In the rows, zero is written as 128.
Named moves (each a turn or a mirror), then the moves between two rows, first move first; the first pair answered
fugu:
[136 125 149 124 148 145 123 143 144 132 128 137 119 154 111] -> [119 133 147 101 134 145 127 137 143 116 112 122 148 135 134]
[116 136 130 146 134 111 117 118 109 132 136 107 163 119 124] -> [126 128 127 161 143 111 111 125 114 142 146 113 146 130 112]
[142 160 158 110 100 147 130 136 167 129 104 119  98 118 110] -> [144 157 156 113 103 145 129 133 165 128 105 116 100 117 117]
[145 139 148 144 143 119 116 130 124 126 119 136 154 115 138] -> [145 132 144 152 142 117 112 135 120 136 121 147 144 120 129]
Duf:
[153 185 182 123 127 153 137 176 136 135  99 171 131 101 140] -> [163 179 168 162 149 134 137 176 143 159 121 171 110 126 119]
[120  72  54 121 125 130 126 105 119 123 162 126 122 117 133] -> [109  95  80  86 109 141 128 111 119  97 133 116 152  87 153]
[106 131 123 134 129  99 163 117 136 134 107  84  97 125 122] -> [101 119 111 135 128 102 159 113 132 137 120  93  86 140 118]
Kotuv:
[142 141 153 115 121 154  90 146 119 117 115 173 138 135 117] -> [153 150 160 154 148 117 114 153 138 149 115 145 109 143 103]
[140 130 118 158 147 110 110 108 141 143 131 120 176 141 140] -> [135 129 112 145 138 125 104 110 136 131 135 131 186 138 144]
[119 115 160 146 122 144 108 147 138 170  96 163  92 150 119] -> [118 114 157 130 108 167 103 144 129 155  98 172 100 148 124]
[ 80 118  98 141 112 108 150 130 127 120 117 116 122 153 111] -> [ 84 115  92 123 107 121 145 131 122 108 112 126 132 152 119]
felu:
[145 171 177 147 105 123 131 165 109 152 131 169 153  99 135] -> [145 117 105 177 129 118 123 120  83 158 183 171 130 137 112]
[100  95 118 104 103 130 154 123 109 103 115  71 127 125 132] -> [102 103 130  97 100 128 155 127 119 104 113  72 130 120 134]
[123 133 156 119 116 102 163 146 145 144 116 114  88 132 114] -> [122 114 130 137 127 104 160 132 136 143 133 110  76 148 103]
[134  97 114 164 144 118 152 123 119 143 139 136  92 161  93] -> [138 145 177 137 125 120 160 158 147 137  91 137 115 123 110]
Ruma:
[131 113 128 149 150 109 129 126 129 119 121  71 139 125 117] -> [141 123 139 132 146 130 106 131 120 100 117  96 171 118 130]
[ 94  85 112 150 138 119 109 105 115 131 117 127 132 126 112] -> [ 97  89 113 146 135 132 100 103 112 122 113 133 146 115 124]
[ 89  83  91 122 118 142 130  98 110 100 143 101 111 152 119] -> [100  94  99 109 109 162 116 109 103  88 138 125 141 144 129]
[116  77 139  97  78 192 116 149 108 125 127 166 119 149 117] -> [107  65 128 121  94 159 144 143 118 149 138 130  69 162 103]
Now pairs of rows:
Each pair is 2 to 3 moves apart.
[132 150 111 142 164 126 105 100 113 106 131 114 226 106 172] -> [165 146 116 207 186 109 103 126 131 155 156 143 166 142 122] => Duf, felu, fugu
[114 155 174  89  93 126 149 159 140 130  78 110 124  95 140] -> [129 173 178 123 116 109 144 159 151 140  85 112 149  96 144] => Duf, fugu, Ruma
[136 135 157 149 122 101 161 136 145 143 126 104 100 139 118] -> [115 113 119 147 131 100 159 108 121 124 143  89 112 146 125] => fugu, felu
[128 140 181 117 114 130 148 147 152 144  95 119 113 111 117] -> [117 142 171 102 111 141 141 133 139 120  88 108 146 101 141] => Duf, fugu, Kotuv
[136 132 126 178 157 119 159 117 128 185 160 107 119 108 117] -> [140 143 138 172 149 117 160 125 137 181 146 106 123  99 119] => Kotuv, felu, Kotuv
[154 103 117 154 123 157 128 104 133 124 138 146  74 153 107] -> [132 117 136  95  93 161 145 104 135  99 101 119  87 123 133] => Duf, Ruma, Duf
[104  88  72 122 120 128 131  95 110 107 158 107 125 136 128] -> [148 122 135 109  85 166 106 153 132 116 139 176  98 130 103] => felu, fugu, Kotuv
[109 148 161  85  96 100 174 118 170 129  94  82  58 136 112] -> [135 166 172 136 131  72 166 129 181 157 103  86  69 144 104] => Kotuv, Duf, Duf
[155 140 157 110 109 165  91 157 127 114 115 184 146 132 123] -> [154 164 167 126 125 135 103 155 140 119 105 157 174 110 142] => Duf, Duf, fugu
[186 188 139 175 157 105  89 165 172 170 118 181 191 128 134] -> [161 122  58 171 170 128  72 110 122 144 166 175 203 154 142] => fugu, felu, Kotuv
[120 133 116  75 103 151 121 124 132  93 111 111 182 106 168] -> [139 102 106  99  91 178 104 141 124 123 144 173  95 151 109] => fugu, Duf
[121 141 145  89  98 141 127 153 128 114 119 134 128 126 143] -> [112 150 141 106 115 104 151 139 137 121 115 100 134 122 150] => Kotuv, Duf, fugu
